Here are some numbered points:
array([ 0.82, -0.21,  1.21, -1.38, -2.05,  1.25,  0.55, -0.13, -2.02,
        0.94,  0.05, -0.33, -2.18,  1.88,  0.94,  0.90]) 0
array([ 0.14, -0.22, -0.07, -0.12, -1.19,  0.37, -0.62,  0.37, -0.30,
        0.66,  0.40,  0.82,  1.31,  0.49, -0.05,  0.59]) 1
array([-0.02, -0.62,  0.11, -0.40,  0.17, -1.56, -0.21,  0.05, -0.06,
       -0.05, -0.37, -0.58,  1.04,  0.33,  0.80,  0.58]) 2
array([ 0.52,  0.41,  2.25, -0.08, -2.16,  0.81, -0.14,  0.34, -0.70,
       -0.76,  0.43, -0.33,  0.77, -0.35, -0.87,  0.37]) 3
array([-0.65,  0.36, -0.54,  0.64,  0.86, -0.84, -0.13, -0.18, -0.16,
       -0.79,  0.57,  0.03,  1.27, -0.02, -0.55, -0.75]) 4
array([-0.21,  2.07, -0.58,  1.29, -2.69,  1.33,  0.44, -0.11, -0.10,
        1.24, -1.90, -0.88,  0.16,  0.82,  1.64, -1.37]) 5
array([ 0.98, -0.12,  0.23,  0.40, -0.99,  0.07,  0.40,  0.68,  0.37,
       -0.59,  0.58,  0.43,  0.34,  0.26, -0.99,  0.54]) 6
array([-0.32,  0.25, -2.50,  0.33,  3.74, -0.08,  0.11, -2.54,  1.09,
        0.10, -0.58, -0.59,  0.25, -0.57,  0.01, -0.10]) 7
array([-1.49,  1.97, -1.59, -0.46,  2.32,  0.92, -0.48, -2.22,  1.05,
       -0.09,  0.53,  1.32,  0.09,  0.81, -2.67,  0.51]) 8
array([-0.80, -0.56,  2.26, -1.05, -1.32, -1.60, -0.33,  0.22,  0.97,
        2.57, -0.69, -0.27, -1.48, -0.04,  1.70,  1.35]) 9
array([-0.16, -0.48,  0.75,  0.43,  0.12,  1.59,  0.47,  0.14, -1.36,
        0.08, -0.92,  0.55,  0.58,  0.04,  1.01, -1.36]) 10
array([-0.09, -0.66, -0.39, -0.05,  0.54, -0.37,  0.20, -0.29, -0.66,
       -1.20,  0.25,  0.50, -1.25,  0.26, -0.61, -0.61]) 11
array([-0.68,  2.41,  0.32,  0.03, -0.17,  2.12,  0.17,  0.19,  0.57,
       -0.38,  0.50,  0.03, -0.65,  0.47,  0.56, -1.18]) 12
array([ 0.82,  0.61,  0.39,  1.10, -1.85,  0.60,  0.13,  0.44,  0.04,
       -0.18, -0.07,  0.53,  0.12,  0.16, -0.47,  0.57]) 13
array([ 0.54, -2.49, -0.14, -1.09,  1.46, -1.71, -1.21, -0.54,  0.46,
       -0.20,  0.78,  0.58,  0.91, -0.33,  0.63,  0.63]) 14
array([-0.02, -0.53,  1.06,  0.52, -0.17, -0.02,  0.67,  1.41, -1.13,
       -0.17,  0.78,  1.21, -0.06,  0.48, -0.20, -1.00]) 15
array([-1.42, -0.51, -1.13, -1.41,  0.17,  0.25,  0.52, -0.56,  0.58,
        0.70, -0.15,  0.51,  0.79,  0.29, -0.12,  0.09]) 16
array([ 0.29,  1.79, -0.52,  0.51, -0.36,  2.44, -1.14,  0.66,  0.74,
        0.66,  0.73, -0.57,  0.57, -1.29,  0.29, -0.92]) 17
array([ 1.22,  0.80, -1.65,  1.17, -1.18,  1.24, -0.54, -2.40,  0.18,
        0.27, -1.61, -0.35,  0.18, -0.71, -1.42,  0.71]) 18
array([-0.07, -1.04,  0.72,  0.86, -0.01, -2.01, -1.84, -1.57, -1.40,
        0.83, -0.94, -0.93, -0.26, -0.20,  1.52,  0.50]) 19
array([ 0.28,  0.37,  1.92,  1.16, -2.51,  0.44, -0.59,  0.04,  0.36,
        0.81, -0.55,  0.23, -1.10, -0.51,  0.30,  0.97]) 20
array([ 0.40, -0.21, -0.21,  0.54, -0.67,  0.04,  0.82,  0.59,  0.65,
       -0.48,  0.20,  0.30, -0.51,  0.44, -1.27, -0.30]) 21
array([-0.48, -1.17, -0.90,  0.07,  0.58,  1.31,  0.58,  0.11, -0.33,
       -0.93,  0.65,  1.23,  0.41, -1.15, -1.27, -0.68]) 22
array([ 0.03, -0.38, -0.38, -0.41, -0.07, -0.68,  0.43,  0.32,  0.68,
        0.62, -0.45, -0.02,  0.74,  0.19,  1.51, -0.40]) 23
array([ 0.62,  2.33,  0.96,  1.81, -1.52,  1.94, -0.64,  0.46,  0.97,
       -1.81, -1.29,  1.08,  1.33, -0.60, -0.31, -0.92]) 24
array([-0.37, -0.22,  1.28,  0.01, -2.02, -0.24, -0.42, -0.03,  0.17,
        0.59, -0.55,  1.04,  0.88,  0.20,  0.11,  1.15]) 25
Which five points above are nearest to each new point by angle? Their numbers follow each, smallest number first.
array([-0.46,  0.17, -0.07, -0.21,  0.63, -0.24,  0.62,  0.10, -0.35,
        0.41, -0.16,  0.56,  0.56, -0.11, -0.03, -0.08]) 4 7 8 16 23
array([ 0.33, -0.14,  0.74,  0.23, -0.45,  1.07,  0.30,  0.31,  0.26,
       -1.76,  0.03,  0.66,  1.53, -0.90,  0.68, -1.06]) 3 10 17 22 24
array([-0.18, -0.29, -0.29,  0.11,  0.71, -1.88, -1.06, -0.87, -0.12,
        0.33, -0.01, -1.32,  0.01, -0.09, -0.04,  0.83]) 2 7 9 14 19
array([-1.28,  0.65, -1.09, -0.25,  1.89,  1.05, -1.19, -1.75, -0.60,
       -0.46, -1.41,  0.75,  1.63, -0.56,  1.27, -0.58]) 4 7 8 10 16
array([ 0.95,  1.98,  0.57,  1.12, -0.14,  0.42, -0.51,  0.39,  0.67,
       -1.19, -0.68, -0.01,  1.22, -0.15,  1.03, -0.38]) 5 12 13 17 24
array([-1.51, -1.07,  0.60,  0.44,  2.26, -0.32, -1.88, -0.93, -3.07,
        0.81,  1.67, -0.52,  0.31, -1.51,  0.51,  0.02]) 4 7 10 14 19
array([ 0.70, -1.33, -1.88,  0.54,  2.10, -0.82, -0.39,  0.57,  0.15,
       -1.47,  1.33, -0.17,  1.37,  0.81, -0.16, -1.68]) 4 7 11 14 22
array([-0.25,  1.16, -0.38,  0.07, -0.53,  1.02,  0.58, -0.83,  0.13,
        0.15, -0.53, -0.19, -0.63,  0.48, -0.69,  0.38]) 5 8 12 13 18
array([ 0.58,  0.77, -0.32,  1.28, -0.26,  0.57,  0.23, -0.43,  0.27,
       -2.27, -0.50, -0.52,  0.55, -0.70, -0.93, -1.23]) 4 18 21 22 24
array([-0.09,  0.73, -0.41, -0.02,  0.20,  0.21, -0.38, -0.89, -0.32,
       -0.38, -1.03, -0.47,  0.33, -0.43,  0.09, -0.14]) 5 7 8 18 24
array([-0.05, -0.74, -1.03, -0.80,  2.10, -0.58,  0.54, -0.78, -0.54,
        0.65, -0.15, -0.35, -1.36,  0.51, -0.24, -0.37]) 7 8 11 14 16
array([ 0.74,  0.67,  0.15,  0.51, -1.04, -0.31,  0.34,  1.05, -0.13,
        0.08, -1.10, -0.37, -0.96, -0.29,  0.30, -0.55]) 5 13 20 21 24
array([-0.70,  0.39, -1.32, -0.30,  1.50,  0.97,  0.65, -1.22, -0.44,
       -0.11, -0.55, -0.28, -0.90,  0.19, -0.01, -0.22]) 7 8 11 12 16
array([-0.33,  1.21, -0.71,  1.41,  1.55, -0.58, -0.97, -0.71, -0.27,
        0.24, -0.50,  0.08, -1.76, -0.83, -0.46, -0.77]) 7 8 11 18 19
array([-0.33, -0.39,  0.40, -0.19,  1.29,  0.49, -1.32, -0.83, -1.54,
        0.19,  0.60, -0.13,  0.04, -1.17,  0.40, -0.06]) 7 10 14 19 22
array([ 0.21, -1.35, -1.17,  0.73,  0.99,  0.25, -1.19, -1.52, -0.76,
       -0.78, -0.93,  0.37,  0.72,  0.41, -0.82, -0.57]) 4 7 11 18 22
array([ 0.01, -0.50,  0.51,  0.44,  1.05, -3.85, -1.91, -1.01, -0.87,
        0.41, -1.19, -0.26, -1.75,  0.05,  1.68,  0.87]) 2 9 14 19 23
array([ 0.75, -1.29,  0.20,  0.13, -0.32, -1.33,  0.81, -0.67, -0.80,
        1.21, -1.11, -1.15, -3.45,  0.23, -0.25, -0.17]) 0 9 11 19 20
array([ 0.98, -3.03, -0.26, -1.42,  2.60, -2.70, -1.41, -0.58, -0.08,
       -1.26,  0.90,  0.67,  1.57, -0.70,  0.16,  0.87]) 2 4 7 14 19
array([ 0.58, -3.73, -0.08, -1.73,  3.33, -2.54, -1.93, -1.20,  0.32,
       -1.05,  1.61,  1.52,  1.06, -1.07,  0.48,  0.52]) 2 7 11 14 19
array([-0.83, -0.80,  0.13,  0.29,  1.63,  0.02, -1.17, -0.74, -1.90,
       -0.26,  0.84, -0.18, -0.15, -0.95,  0.20,  0.12]) 4 7 11 14 19
array([-0.26, -0.65,  1.22, -0.89, -0.49, -0.66,  0.56,  1.13, -0.33,
        0.15,  0.04, -0.60, -0.35,  0.26,  1.13,  0.62]) 0 2 9 23 25
array([ 1.61, -0.96,  0.42, -0.32,  0.33, -0.03,  0.40, -0.24, -1.55,
        0.15, -1.27, -1.60, -2.40,  0.73, -0.17, -1.08]) 0 9 10 11 19
array([-2.08,  2.45,  0.55, -0.29, -1.14,  0.75,  1.13, -0.06,  1.73,
        1.37,  0.40,  0.08,  0.16, -0.80, -0.71,  0.77]) 8 12 16 17 20
array([-0.58,  0.56,  0.77, -0.18, -0.66,  0.22,  0.73, -0.03,  0.25,
        0.80, -0.11,  0.08, -0.10,  0.13,  0.76,  0.61]) 0 5 9 20 25
array([-0.68,  0.21, -0.47, -0.01,  0.43,  0.20, -0.03, -0.58, -0.05,
       -0.46, -1.21, -0.18, -0.22, -0.44,  0.06, -0.12]) 7 8 11 16 18
array([-0.97, -0.06, -1.14,  0.23,  1.53,  0.69, -0.19, -0.25, -0.25,
        0.60, -0.16,  0.34,  0.21,  0.55, -0.38, -1.31]) 4 7 8 16 22
array([-0.84,  1.00, -0.27, -1.02, -1.45,  0.48,  1.09,  0.41, -0.26,
        2.01,  0.95, -1.03, -1.42,  0.22, -0.93,  0.93]) 0 5 9 12 20
array([ 0.58, -0.99,  0.15, -1.11, -0.03, -1.35,  1.14,  0.42, -0.33,
        0.71,  1.14, -0.08, -0.21,  1.64, -0.67, -0.22]) 0 2 14 15 21
array([ 0.10,  0.20, -0.47, -0.80, -1.28, -0.60,  0.76,  0.48,  0.57,
        2.53,  0.97, -0.67, -0.18,  0.04, -1.02,  0.35]) 0 1 9 16 21
array([ 0.56, -1.11, -1.65,  0.37,  0.29, -1.58,  0.66, -1.33, -0.08,
       -2.00, -1.05,  1.04, -1.76,  0.80, -1.82, -0.79]) 7 8 11 21 22
array([-0.80, -1.31,  0.16, -2.13,  0.77, -0.30, -0.30,  0.64, -0.73,
        1.82,  1.08,  1.51,  0.68, -0.49,  2.55,  1.19]) 2 9 14 16 23
array([ 0.66,  0.02, -0.99, -0.52, -1.07, -0.12,  2.58,  2.14,  0.82,
       -0.04,  1.00, -0.96, -1.07,  0.55, -2.66, -0.14]) 6 13 15 21 22
array([-0.40,  1.18, -2.02,  0.32,  2.91, -2.44, -2.11, -2.77,  0.51,
        1.35, -1.18, -1.07, -0.86, -1.59, -0.96, -0.45]) 4 7 8 18 19
array([-0.62,  0.50, -0.58, -0.64,  0.24, -1.62, -0.78, -0.12, -0.41,
        1.92, -0.30, -1.15, -1.03, -0.19,  0.83,  1.27]) 0 2 9 19 23
array([-0.19,  0.24,  0.93, -0.71, -1.67, -0.47,  0.81,  1.05, -0.29,
        1.20, -0.33, -0.12, -0.63, -0.07,  1.18,  0.86]) 0 5 9 20 25
array([ 0.23, -0.65,  0.07,  0.91, -1.19, -0.03,  0.34,  0.59, -0.07,
        0.70,  0.48,  0.87,  2.02,  0.22,  0.16,  0.30]) 1 6 13 15 25
array([ 1.37, -3.31, -0.01,  0.84, -0.97, -1.70, -1.05, -0.11, -0.42,
       -2.07,  0.23,  1.06,  1.83,  0.56, -0.59, -0.49]) 1 2 4 6 14
array([-0.49, -0.35, -0.90, -0.92,  0.29, -1.17, -1.15, -0.54,  1.48,
        0.13,  0.34, -0.21,  1.07, -0.82,  0.09,  1.21]) 2 7 14 16 23
array([ 0.32,  2.38,  1.04,  2.43, -1.45,  2.87,  0.43,  2.01, -0.58,
       -1.15,  0.81,  1.40, -1.54,  1.03, -2.15, -1.09]) 12 13 15 21 24
array([-0.24,  2.01,  1.62,  0.00, -1.23,  0.23,  0.50,  1.02,  0.02,
        0.49,  0.29,  0.58, -0.20,  0.59,  1.00,  0.57]) 3 12 13 20 25
array([-0.56,  0.03, -1.63,  0.00,  1.15,  1.26,  0.46, -0.77, -0.19,
        0.58,  0.68, -0.13,  0.14,  0.66, -0.11, -1.63]) 7 8 12 16 22
array([ 0.01,  0.27, -0.32,  0.08,  0.25,  1.02,  0.46, -0.12,  0.45,
       -0.23, -0.39, -0.59, -0.05,  0.69,  0.15,  0.13]) 5 7 12 17 18
array([-1.38,  0.44, -0.94,  0.23, -0.20,  1.48, -0.56, -0.71,  1.09,
        1.16, -0.11,  0.60,  1.54, -1.03,  0.14, -0.38]) 1 8 16 17 18
array([ 1.04,  0.21, -1.06,  0.76, -0.48,  0.51, -1.09, -1.56,  0.54,
        0.02, -1.14,  0.21,  0.40,  0.05, -0.99,  0.03]) 7 8 13 18 24
array([ 0.21, -1.23,  0.60, -0.36,  0.47, -1.13, -0.82, -0.50, -0.23,
       -0.50, -0.76,  0.46,  0.02, -0.99, -0.22,  0.60]) 2 9 11 14 19
array([-0.15,  1.25,  0.84,  0.80, -2.14, -0.24, -0.52,  0.23,  0.62,
       -0.01, -1.16,  1.01,  0.79, -0.95, -0.37,  1.46]) 3 13 20 24 25
array([-0.02,  0.53, -1.13,  0.41, -1.14,  1.47,  0.23, -0.33,  0.94,
        0.50,  0.69,  0.40,  0.87, -0.54, -0.86,  0.10]) 1 13 17 18 24
array([ 0.69, -0.62, -0.37,  1.78,  2.52, -3.47, -2.41, -1.76, -1.42,
       -1.03, -1.16, -0.94, -0.79, -0.28,  0.14,  0.19]) 2 4 7 14 19
array([-0.44, -0.64, -0.86,  0.51,  0.97,  0.01, -0.50, -1.09,  0.24,
       -0.18, -0.43,  0.45,  0.14,  0.41, -0.24, -0.37]) 4 7 8 11 16
array([ 0.95,  0.78, -0.50,  1.19, -0.52,  0.59,  0.67, -0.06, -0.12,
       -2.53, -0.28, -0.41,  0.45, -0.52, -0.83, -1.28]) 4 6 13 21 24
array([ 0.48, -1.04, -0.72, -1.29,  0.74, -0.83, -1.09,  0.90, -0.04,
        0.46, -0.48, -1.34, -0.01,  1.23,  3.07, -1.16]) 2 9 14 19 23
